(in the rows, 128 means zero)
Named turns come first, each shown by rows before and after it. Which turns, in which order, take the first row of each pair that follows to the second? Write the first one first, as in the answered first pair.
per (before -> after):
[141 105 110 141 132  98 188 137] -> [135 100 105 116 118  95 176 152]
[185 111 145 114 140 117 148 143] -> [184 111 148 112 139 116 147 145]
[101  87 121 106 116 186 133 164] -> [101  94 141 138 130 200 147 146]
tetus (before -> after):
[124 142 156 114 135 105 124 128] -> [132 143 159 122 144 109 126 122]
[103 116 175  97 111 103 139 147] -> [123 170 179 144 112 115 111 136]
[109 116  70  93 102 133 107 181] -> [163 160  89 169 139 173  98 147]
fide (before -> after):
[ 89 101 204 160 160 117 170  96] -> [ 93 190  70 176 113 115  79 128]
[137 120 102 110 128 137 127 145] -> [127 121 161 123 135 129 143 128]
[196 125 107 113 144 132 117 131] -> [186 126 165 126 151 121 130 116]
pidi (before -> after):
[128 128 167 148 154 163 152 132] -> [136  96 144  99 149 151 156 152]
[ 94 124 150 132 101 132 102 124] -> [ 97 114 157 141 110 145 111 121]
[124 173 162 187 113 131 121 126] -> [143 117 173 173 140 171 153 127]

(two turns a pair)
[126 112 126 138 118 153 116 151] -> [127 118 139 152 126 152 123 140] -> per then fide
[144 106 103  56 129 140 108 180] -> [115 203 134 152 121 136  78 147] -> pidi then pidi
[111 133 150 128 121 124 126 126] -> [113 122 146 130 132 121 143 120] -> per then tetus
[115 128 195 136 125 117 133 123] -> [125 167 117 167 117 152  98 133] -> fide then pidi
[117 122 155 141 134 131 136 126] -> [112 134 154 145 126 128 126 129] -> tetus then tetus
[142 104 155 116 146 107 147 113] -> [150 104  93 104 138 117 129 128] -> fide then fide
[148 118 183 176 160 104 187  56] -> [145 205 134 172 109  66 105  76] -> pidi then fide
[177 123 139 142 135 183 155 123] -> [152 142  94  85  87 142 112 158] -> pidi then tetus
[142 132  88 128 129 123 125 126] -> [144 142 101 153 136 134 129 115] -> pidi then pidi
[165 151 130 113 133  73 118 118] -> [164 157 127 124 133  77 112 115] -> pidi then per
[ 97 131 142 110 124 125 111 136] -> [102 141 148 143 136 133 122 119] -> pidi then per
[158 159 110 141 129 140 104 128] -> [158 111 104  95 132 123 129 138] -> fide then pidi
[ 86 151 135 162 125 102 140 110] -> [101 111  80 127 130 105 152 124] -> per then fide
[148 111 151 132 125 156 126 117] -> [139 127 131 111 100 135 100 133] -> pidi then tetus
[113 127  93 103 132 127  94 152] -> [113  90 115 108 155 146 135 141] -> pidi then fide
[128 111 103 133 145 115 147 108] -> [130 150  99 137 125 113 106 119] -> per then tetus
[ 92 103 104 151 141 129 164 111] -> [ 80 102 106 138 130 124 159 120] -> tetus then fide
[144  91  96  95 120 124 146 145] -> [180 119 110 146 144 149 139 120] -> tetus then tetus
[103 178 159 195 127 117 121  95] -> [106  67 139  99 142  92 183 117] -> tetus then pidi
[147 110 180 167 162 147 141 112] -> [165 114  77 131 157  90 139 117] -> per then per
[154 113 134 146 158 168 148 112] -> [ 84 140 109 107  96 110 112 141] -> tetus then pidi
[166 143 153 122 116 171  86 151] -> [155 117 133  76 108 137  98 162] -> tetus then pidi
[166 109 170 171 160 208 154 110] -> [175 109  94 155 151 221 134 128] -> fide then fide
[144 112  10 117 136 138 152 142] -> [ 49 142 157 102  88  56 146 140] -> fide then tetus
[109 164 111 131  94 147 104 129] -> [117  96 128 113 126 171 154 126] -> fide then per
[186 110 111 104 163  49 168  96] -> [160 130 116  64 120  33 120 129] -> pidi then per
[115 152 124 134 109 128  91 135] -> [154  93 125 112 145 143 131 130] -> tetus then pidi
[170 153 140 110 146  72 118 111] -> [162 128 152  83 143  75 123 124] -> tetus then per
[107 139  70 120 105 156 107 157] -> [ 99  86 131  76 116 120 151 152] -> fide then pidi
[ 96 140  63 136 122 117 157 126] -> [112 119  70 141 141 127 177 117] -> tetus then tetus
[174 152 143 141 133 117 112 118] -> [171 107 129 107 137 105 138 122] -> per then tetus
[ 93 113 106 158 131 142 148 135] -> [ 92 135  95 158 119 141 127 142] -> pidi then tetus
[122 115 130 139 151  80 178 105] -> [117 157 104 146 132  68 143 109] -> pidi then fide
[156 115 159 157 144 133 140 110] -> [129 104 104 109 120  86 140 127] -> per then tetus
[123 123 133 140 137 134 142 114] -> [124 119 106 121 130 117 138 122] -> per then per
[ 90 134 159 158 133 159 133 148] -> [113 115 118 154 146 179 139 150] -> fide then tetus
[ 85  77 172  87 118 133 149 136] -> [ 71 108 198 114 115 126 140 124] -> pidi then per
[104 101 170 128 123 180 125 142] -> [114 147 150 134 102 168  80 147] -> pidi then tetus
[155  88 111  99 146 161 171 133] -> [125 176  85 109  98  94 115 135] -> pidi then pidi
[147 166 167 137 129  79 116  99] -> [117 103 168  92 127  82 152 114] -> pidi then tetus
[162 105 126  93 134 145 118 143] -> [144 159 127 122 112 133  88 142] -> tetus then pidi
[ 82  69  85 105 133 130 177 131] -> [ 72 106 184 152 137 120 177 104] -> fide then pidi
[119 119  91 127 100 157  96 153] -> [131  82 101 119 121 163 126 148] -> tetus then tetus
[120 159 125 130  95  76 103 121] -> [132  97  90  87 100 115 121 144] -> per then fide
[142 138  73 126 124 101 118 120] -> [129 160 136 150 124  84 121 101] -> fide then fide
[ 85 158 108 100 109 103 112 123] -> [ 88 119 107  78 115 137 123 138] -> per then fide
[157  93 146  79 123 140 127 150] -> [145 166 154 134 103 149  83 143] -> tetus then pidi
[163 133  60 135 136 133 114 128] -> [137 117 125  96 105 165  84 163] -> per then per
[153 133 136 172 171 102 172  80] -> [152 148  84 147 154  68 155  92] -> per then pidi
[134 125 120 137 139 135 140 114] -> [111 118 125 114 121 128 131 132] -> tetus then per
[177 121 127 128 152 171 116 127] -> [122 125 196 106 127 119 121 125] -> tetus then fide
[118 149 125 182 129 153 133 122] -> [133 130  93 170 143 150 148 120] -> per then pidi
[114 124 149 105 110 144 121 142] -> [135 132 124 116 117 163 112 143] -> tetus then fide
[112 114 156 113 148 138 143 106] -> [123 119 117 118 155 119 152  96] -> per then per
[128 132 138 151 139 153 134 118] -> [ 99 118 123 110 117 120 134 133] -> tetus then pidi
[131 145 179 104 111 129  95 143] -> [158 158 123 117 115 151  79 146] -> tetus then fide
[127 107  92 131 129 127 158 118] -> [103 129 101 115  96 125 120 141] -> tetus then per
[125 153 115 109  93 105  94 132] -> [158 130 172 143 135 152 126 109] -> per then tetus
[ 88 149 129 150 103 153 105 144] -> [132  81 127 115 139 167 146 144] -> tetus then pidi
[140 115 128 125 132  86 174 102] -> [127 144 123 120 110  68 147 112] -> per then pidi
[170 157 156 140 133 156 103 130] -> [139 166 177 124 115 121 100 133] -> tetus then fide
[165 109 131  99 155 122 134 146] -> [136 172 133 131 128 110  94 145] -> tetus then pidi
[161 115 176  77 142  87 127 123] -> [148 162 187 105 126  92  98 122] -> tetus then per
[157 150 125 166 141 102 124 100] -> [166 141 109 163 146 119 120 105] -> pidi then fide
[148 115 134  95 121 134 102 135] -> [146 125 170 127 135 135 116 113] -> fide then per
[177  88 134 118 135 206 112 144] -> [170 144 184 175 139 182 108 114] -> per then fide
[121 162 136 139 112 138  92 135] -> [118  92 154 116 134 157 141 135] -> pidi then tetus
